Every row has a hidden score from 0 to 20. What is each row's score? 10 is about the middle. The score is a weighted sum of the row's numbers plus the product of two more (or one squared), each taken from its middle value.
[ 13 -12   2  -7 -24   1  14  20  14 -17  -9   2   7  -9   0  -1   5   4
  11] 10
[ 10  22 -29  16 -21 -11  -7  39 -13   4  13 -12   9 -25  -7 -15   2   4
  -2] 9
[  2   5   6   8 -25 -11 -31 -19   2 -18  18  15   2   1  -6 -17 -20   3
   1] 9
[  8  27 -51  82  26 -48 -42  70  48  29  28  90  -2  -7 -21  57 -22  15
 -16] 12
[111 -36  33 -30 -10   8 -35 -58  24  22 -50  14 -22  71  34 -42   7  19
 -54] 11
[ 49 -21  18 -50   3  -5 -27 -50   7 -19 -46 -22 -29  40  11 -32 -13   0
   4] 7
[ -3 -34 -44 -10  10 -18   8  14   3 -22 -41  30 -14 -42 -27  29 -10   5
  47] 14
[ 40   2  18 -18  -4  10  -5 -44  33   9 -46 -29 -18  30  25 -30  -4  12
 -24] 9
[-25  34  67  53 121  -9   2 -24  -7 127 -68 -39 -91  -3  92 119  79 -17
 -18] 10
[ 18   6  84  52 -50 -12  18  16   1 -18  32 -11  -1  12  14   3  27 -11
  34] 10
[-21  -4  -5 -54  12   0  -6   1   0 -24  35   8  21  34 -38  -1   2  18
  23] 6
[-22  -3  28  12  72 -13   2 -27  12  87 -50 -28 -55 -33  52  73  23   3
  17] 13
[ 37  14  15 -41  52  -3 -28 -51   1  81 -41 -30 -90  39  52  15  17  25
   2] 3
[ 15  -4   3 -12 -19   7   4  -2  -4   1   1  34   6  13 -16   2   9  10
   6] 10
[ -9  11 -24 -24  10 -13 -12 -21  -7 -46   0 -15  28  68 -28 -30 -10  17
 -40] 5
[-30  -3 -37   9  17   9   9  41 -33  51 -15  50  37  16 -31  -5  -7  12
 -10] 11
[ -11   43  126   90 -126  -32   -9  121   16  -34  118 -103 -127   -8
   44   -7   56  -34  127] 15
[-23  -5 -43   3  28  31   8  23 -25  49   1  66  35   4 -45  -6  14  -7
  -4] 13
[ -25   14 -102   40   12    5   17   49  -11   19   12  -29  -35  -28
  -31  -93   72  -22   51] 14
[ 61 -19   7  30  25   2 -14 -32   2 -30  35  34  20  -6 -39 -11  10  10
 -38] 8
[ 30  34 -58  61  38 -31 -47  65  32  23  46  75 -17 -19 -35  36 -19  18
 -44] 7
[-27  27  32   1  92 -16 -28   3 -29 127 -73 -35 -49 -36  50 109  48 -24
   2] 10
[  3   8  -5  12 -16 -17  16 -14   8  -8  10   6  -3   1  -9  -8 -20  23
   4] 9
[-31 -11 -13 -52  26 -14  -4   0 -15 -30  28   3  21  20 -20   4  25  22
  15] 9
[-21  21  40  32  83  -8 -12 -23 -17  96 -51 -34 -71 -15  62  88  39  -3
  13] 10
[-36  -1 -14 -35  25 -12  12  -8   3 -30  27   9  21  13 -26  -3   2   2
  33] 7
[ 10   0  -5  -8 -22   2  -3 -13   9 -12  14  16   2 -24 -30 -19  -6  21
   6] 10
[ -1  -4 -24 -36  -4  -2  -2   4  -5 -13  20  36  31 -31 -13   1   0  11
  20] 9
[-24 -13  24  21  -9  13  22 -11  -4 -39   8 -44  22 -20  17  -1 -26 -19
   3] 11
[ -97  -49  -21 -109   46   -8   25  -44  -57  -42  -77   73   96   35
   15   77 -109  -27 -127] 8
[-29  32  25  -6  73 -12 -33   2 -21 127 -81 -37 -51 -27  43 109  36   3
 -15] 10
[ 18 -17 -25  -3  -7  17   0  33  -1 -15  23  26  18   1 -21  -5  21  21
  16] 12
[-14  43 114  34 -66 -29  -3  25  22 -38  79 -70 -78   2   6 -12   1 -14
  56] 6
[ 76 -21  27 -40  -1  33 -30 -45   1  19 -45   5 -43  63   2 -44   4  30
 -26] 9
[ -7 -17 -36  -8  -1  -9  -3   9   5 -21 -25  15 -13 -21 -20  21 -18  -3
   8] 11
[-20   0 -23  20  25   5  20  47 -15   7   5  26  -5  -4  -5 -20   5  -2
  35] 12
[ 45 -32  12 -31   1  26 -22 -27  15  16 -45 -28 -22  36   5 -37 -19   2
 -21] 11
[-50   7  16   1 -24   9   4  20 -19   4 -12   4  -1  21  10  10  14   7
  29] 7
[-16 -23   7  19 -11   0  -2 -10  -2 -29  13 -13  38 -16  -7  -3 -15  -9
  -9] 11
[-12   9  14  12  18  13   3 -11 -20   2  13  41   8   3 -15 -19 -19  -8
   0] 9
[-24  -3 -23  13  36  17  -5  12 -21  54   4  48  33  10 -28  -9 -11  27
   3] 12
[ 13  -4   2   6 -13  -6 -14  -3  22 -14  15  16 -12 -28  -1   1 -15   7
   5] 12
[  0   2  -7   7 -14  22  10  25  15 -11   2 -22  21 -31  -1 -11 -13 -25
  11] 12
[ -85  -31   -9  -79   19  -11   24  -41  -52  -47  -56   61   79   28
   28   60  -88   -5 -127] 6
[-45  25  30  -8  86  -8 -11  -6 -31 127 -78 -26 -65 -31  25 114  30 -12
   4] 10
[ -2 -16 -17  14 -15   0   7  28 -10 -13  -6 -22   9 -13   1  -9 -16 -16
  14] 12
[  4  13   2  29  32   7  28  16  14 -11  12 -25  30 -69   8 -31  -9  -8
  24] 10
[-22 -20  23   2 -11   4  20   0  -6 -36  13 -22  34 -16 -12  -4 -16   5
   7] 11
[ -8 -21  25  15 -32  -1  21  -2   6  -6  18  -9  46 -26  -6  -3 -22  -1
 -10] 12
[  43   36  -10   53   35   11   52   32   19   -8   25   13    8 -107
   -4  -52   20   30   39] 17
[-33 -26   9  24  29   1  10 -13  -5   4  -5  65 -10  25 -21 -30   6   1
 -14] 16
[  5 -26  20  -2 -65  17  22  36 -33  -1  11  14  31   4 -32 -15  -5  -6
  21] 15
[-61  10  16  -1 -23   4 -20  40  -9 -10   2  -7  14   5   6  24 -50  28
 -24] 10
[ 28  -4 -18 -35 -11 -11 -28 -15  -9  11  -2  59  -9  39 -12  16  42  26
 -17] 8
[  6  -8 -11 -20 -25   3  -4  -6  11 -14   6  -6  26 -21 -16 -13  -3  -6
   6] 10
[  0 -17   9  37 -12   7   0  -5  21 -38  -2 -38  21 -14  -4  -3  16  -7
  19] 12
[ -8   1 -41 -31   8   8  20   0 -13 -16 -26  30 -17 -41 -30  20 -19  -4
  18] 8
[ 21 -17   0  -8 -14  -1   4 -11 -15  -3   0 -12  41 -13 -26 -12  -3  -5
  12] 11
[ 43  -3  -7 -29  -4   5   4   4  19  10 -22  -4 -37  21  16 -37   2 -12
 -10] 9
[-10 -33  14   0 -14   8  -3   2  -5 -37  11 -28  28 -21  -7   3   2 -15
   4] 12
[ -1 -11 -11  -4 -58   9  12  40  -7  -6 -19  27  20   8 -38 -18   3  -9
  31] 7
[ 34 -34   8 -15 -73  -1   3  -6  -3 -22  11  24  45 -30   7   8 -22   7
 -17] 14
[ -5   5 -41  -5 -16  -6  -5  -9  12 -40  -8 -18  47  71 -44 -32  14   2
 -32] 9
[ 25 -10   4 -21 -10   1 -19  -8  29  -3   6  37   3  17 -10   0   8  26
  -5] 10
[ 27  43 -47  63  29 -22 -46  82   6  40  49 107  -3  11 -32  63 -15  20
 -39] 11
[ 44 -35   8 -37 -17  39 -12 -26  12 -18 -19 -28 -34  33  45 -23  -8  16
   1] 10
[-76 -51 -17 -51  25 -30  27 -72 -34 -30 -27  60  43  45 -15  38 -15 -58
 -46] 8
[ -6  -7 -10  11 -15   1  11  28 -15 -11  -7 -27  28 -17 -13 -11   6 -22
  18] 10
[ -15   47 -127   30    3   -7   38  105  -27   14   29  -35  -41  -85
  -58 -100   59  -52   74] 6
[ 49 -28   2 -43  -7   7 -10 -30  12  25 -42 -27 -26  65  32 -42  -3  29
 -15] 9
[-38  28 -91  12  -3  11  22  29   8   4  35  -6 -28 -24 -44 -64  60 -13
  43] 7
[ 85 -35  10 -27 -10  17 -32 -46  30  16 -55   5 -25  57  34 -29  -7  32
 -31] 11
[-110  -36  -28  -86   15   -5   47  -91    3  -33  -24   75   28   59
   -9   35    2  -30  -76] 10
[103 -16   4 -52   3  11  17 -51  25  23 -47  10 -18  68  37 -35   4  18
 -51] 14
[  8  10  87  29 -60 -19 -14  47  16 -26  58 -35 -40 -17  31   2   3 -17
  52] 13
[ 10  10 -26  14   5   0   0  36 -10 -25  43 -21  -5 -49   4 -25  11 -20
  27] 7
[ 10 -31 -11 -16  -7 -19  16   8  18 -17  40   3  33 -18 -26   1  25 -12
  26] 9
[ 25  31 -67  53  24 -22 -38  83  29  35  18 103   6   2 -41  68 -26  17
 -16] 12
[  6 -22  12   0 -27   7   6 -10 -10  -2  14   7  23 -27 -18  -3  -7   3
   7] 12
[  3  23 -17 -38  25  13   4   5  -6 -23  31 -15  26 -30   8  -5 -23  -4
  12] 4
[-12  -3  25  11  25  13   2  -7 -10   1  34  51  16  25 -10 -19  -1   9
  -2] 10
[-11  -9  -6  -9 -51  18  28  43 -16   3  16   5  20   7  -9 -14  -9   9
  37] 14
[ -9 -17 -29 -48  29  -1  -8   7  -8 -24  36 -14  24 -36   1  -4   5   1
   7] 4
[-62  19   2   6 -31  -3  -6  16  -9  -6   4  -8   6  16   2   9 -14  16
  21] 8
[ -5 -30  10  33  -9  21   1   2 -10 -34  -6 -35  16 -20 -15   1 -21 -10
   6] 13
[ -6 -13  19  34  15  10  10  -7   0   3  -1  35   8  15  -1 -22   2   3
 -13] 11
[  3   4 -23 -11 -26   1 -11 -13 -12 -35  -5  -7  57  88 -33 -40  -8  18
 -37] 11
[  4  -7 -24 -20  -1  17   0   0  13 -11   9  -3  16  -3  -7  23   6  22
 -12] 8
[ 51 -24  -3 -30  -8   9 -18 -46  20 -18 -46 -43 -21  31  19 -25   1  42
 -19] 9
[ 54 -10   5  34  10  35  -3 -20 -13 -24  15  22  31  -9 -34 -10   0   5
 -18] 11
[ 19  40  -9  29  35   8  50  52  -2 -13  20 -11  12 -87   2 -38  16  -6
  41] 8
[-12   7   7  28 -10  20  -2 -19   1 -43   4 -45  31 -25   7   5 -10 -30
  21] 10
[-27  17  28  17  69  -3 -14  -9 -22  79 -30 -34 -55 -16  44  77  39  -9
   1] 9
[  4 -15  -6 -21 -51  19  15  25 -30   4  -2  38  24  -2 -47 -17  14  14
   5] 11
[ 25  17 -51  69  21 -31 -34  72  50  34  33  84  -5   1 -29  50 -25  17
   8] 13
[  5 -11 -11  -8 -32   9  -3  -2  19 -19   5  19  10  24  -5  -2  13   4
 -14] 11
[ 66 -27  24 -42  -9   5  -2 -31  33  16 -26  -1 -50  42  36 -36 -13  37
   0] 9
[  2 -15 -20 -45 -16  -2  -6   7  -6 -18  11  44  42 -29 -44  -8   6  13
  16] 9
[ 28 -17  32 -44 -24   7 -13 -31  17  -2 -23   7 -30  29  18 -41 -11  19
 -16] 10
[ -5  15  -2  23 -23   1   3   9  -3 -10   7 -12  12 -19   2 -13  -7 -11
  17] 10
[  1   1 -22  23 -24   9  -7   7   9 -23   2 -15 -15 -33   4   8 -15   4
  16] 12
[-12 -21  10   4 -19  -7   8  -4   3 -46  16 -46  45 -27   5   4 -20  -6
  25] 10
[  2   6 -57  13 -28   4  10  93 -34  -7  25 -16 -25 -41  -3 -18  16  -6
  39] 10
[-27  22  14  10  87 -34  -9 -33  -9  98 -51 -50 -58 -16  41  85  22  -8
   7] 8
[-108  -30  -32  -99   35   -3   41  -38  -60  -46  -71   73   98   34
   11   77 -125  -17 -127] 15
[-19  -3  11  35 -21 -12   2  -7  10 -45   2 -31  19 -30 -15   0 -14   0
  25] 9
[  37  -14  -39   10  -14   -9  -12   62  -50  -48   18  -54   82  -54
   24   22 -124   37  -77] 6
[ -1   9  51  35 -69 -19  20  28  22  -9  47 -21 -39   9  10   9 -12 -33
  64] 15
[-30  -3 -38  18  36   7 -20  14 -24  44   8  47  31   4 -22 -11  23  -2
  10] 12
[ 15  10 -23  -1 -17   2  13  37 -16 -10  30  15  17  -8  -3  -9  13  17
  26] 9
[ 43  -8   6 -41 -10   4  -9 -43  28   6 -22  11 -18  69  11 -27   9  17
 -25] 9
[ 31 -28  14 -14  -7  -3 -42 -38  -1 -20 -46 -36 -11  15  10 -29  -3   9
   8] 11
[ -1  -5  17 -10 -14 -10 -15   2  -3 -14  -8  25  -6 -20  14   1  -2  -4
  21] 9
[ -7  13  43  12 -64   8   7  17   9 -38  58 -40 -37   0   4   9 -12 -24
  70] 12
[ 98 -40  17 -32  -4  26 -26 -55  31  28 -36   2 -32  47  32 -42   5  23
 -33] 10
[ 26  -4  11 -30  32   0 -32 -34 -10  28  -5   9 -25  49  -5 -35   7  19
 -19] 6
[ 28  47  -8  23  44  -5  34  10  21 -17  34 -30   8 -69 -23 -39   8 -10
  20] 2
[ -16   56  127   69 -127  -83   34  127   12  -36  122 -127 -127   14
   66   -5   48  -45  127] 3
[ -7  10 -28 -53  24  -7   0   7  -3 -31  13 -11  24 -30 -11  -7 -20 -10
   8] 4
[-35  13  10   1 -39   3  -4  16  -7  13  -7  10  17  -3   9   6  -6   7
   8] 8
[ 25  12  -7  27  14 -16  32  43 -16 -14  33  -3  15 -75  -7 -37  -1   0
  36] 12
[-13 -30 -24  -6 -19  -3  16   0  -6  -8  14   2  42 -31   0   1 -10 -18
 -15] 12
[ 20  26 -77  44  30 -47 -35  53  18  23  30  71 -12 -23 -42  36 -18   2
 -55] 7
[ 18  20 -67  40  18 -41 -61  64  36  31  42  85  -6 -44 -18  46  -7  23
 -33] 12
[-30  14  27  18  77 -11  -3 -17 -14 114 -55 -50 -65  -2  49  93  40 -19
  -8] 11
[ 14  -3 -21  13 -29 -14  -2 -11  -5 -43  -1 -13  -7 -26 -17  17 -13 -14
  11] 10
[  1  -4  -3 -26 -16   1 -30  22 -10  -8   6  26  29 -13  -2  -6   1 -15
   0] 9
[ 18  -3 -10  -5 -10  11  -5  18 -16   0   2  25  28  29 -10 -10  23   5
  -5] 10
[  7  10 -20   1  -2 -11   6  34   8  -4  31 -12   7 -14  12  -7 -10  21
   1] 6
[   3   35   97   62 -121  -55   11  114   22  -34  104 -117 -119   -5
   44  -11   38  -43  127] 6
[ 23  21   6  27   4   3  40  13  -9 -15  42  21  33 -73 -26 -29 -10  20
  23] 8
[-34  32  36  23  86   0 -14 -20 -14 118 -44 -37 -65 -15  74 103  46  10
 -10] 9
[-27   9  31  11  82 -14 -52  -4 -11 127 -58 -35 -66 -18  49 110  51 -17
  -6] 11
[ -1  25   3  25  33  32  49  11  15 -15   8 -20  42 -50  -5 -34 -10  -8
  41] 8
[ -36   26   39   36  127  -24  -25  -23  -22  127  -73  -58 -103  -17
   79  126   80    1  -14] 10
[-18 -16  17  25 -10   3   7 -17   4 -38  11 -41  41 -23  -8   6 -14 -19
   2] 11
[-20  -6 -32   8  27  15   8  37 -24  47 -15  60  40   7 -25  -2   9 -13
  -1] 11
[ -6  -8 -23   7 -19  10   9  39  17  -9  12 -37  17 -27  -8 -14 -15 -19
   6] 11
[ 25  22 127  73 -88  -9  21  31  23 -18  74 -28 -52  28 -11  11  65  -1
  25] 11
[-10 -11 -17  -3 -19 -21   1 -25 -18 -45  -6  -6  63  82 -19 -33  -5  -2
 -17] 6
[-53  20  16 -14 -35  25   6  19 -17   6   4  10 -13  21   3   9 -27  13
  17] 11
[ 62 -34  -6 -45 -15  -6 -24 -53  21  20 -42 -14 -25  45  26 -41   2  17
 -24] 10
[  1   9 -15  30 -26   4  -3  -7 -13 -27  13 -14   0 -21  -9  13 -21   4
  -5] 11
[ 42  -7   7 -25  -2  -2   1 -30  21   6 -19  -9 -28  28  24 -32 -23  25
   0] 8
[ 31 -22   4 -41  52  30 -26 -58  -1  51 -39  24 -39  74  22 -54   8  18
 -28] 9
[ 12 -12 -34   1 -27  15   1  -5 -13 -27   9  -8   5 -27   3  12 -26  -1
  30] 13
[ 39  22 105  53 -90  -5   8  28  21 -20  90 -37 -36  27  18  10  26 -27
  54] 14
[-27  40  48  40 109   6 -16 -32 -24 127 -80 -47 -95   6  86 120  67 -25
 -11] 12
[  1   2 -18 -11   7  10   9   0 -14 -13  13  -1 -30 -37 -26   1 -20  21
  -3] 6
[ 44 -10  16 -51  -7   0 -13  -4   9   9 -31  -9 -37  27  16 -35  -1  -1
 -21] 7
[-12  13 -16 -21  15 -11 -12   1  -6 -21  35  -7  20   5 -26   1   1  14
  26] 6
[-23  16  26  19  88 -22 -20 -11 -12 101 -51 -41 -89 -14  64  93  42 -18
  -8] 8
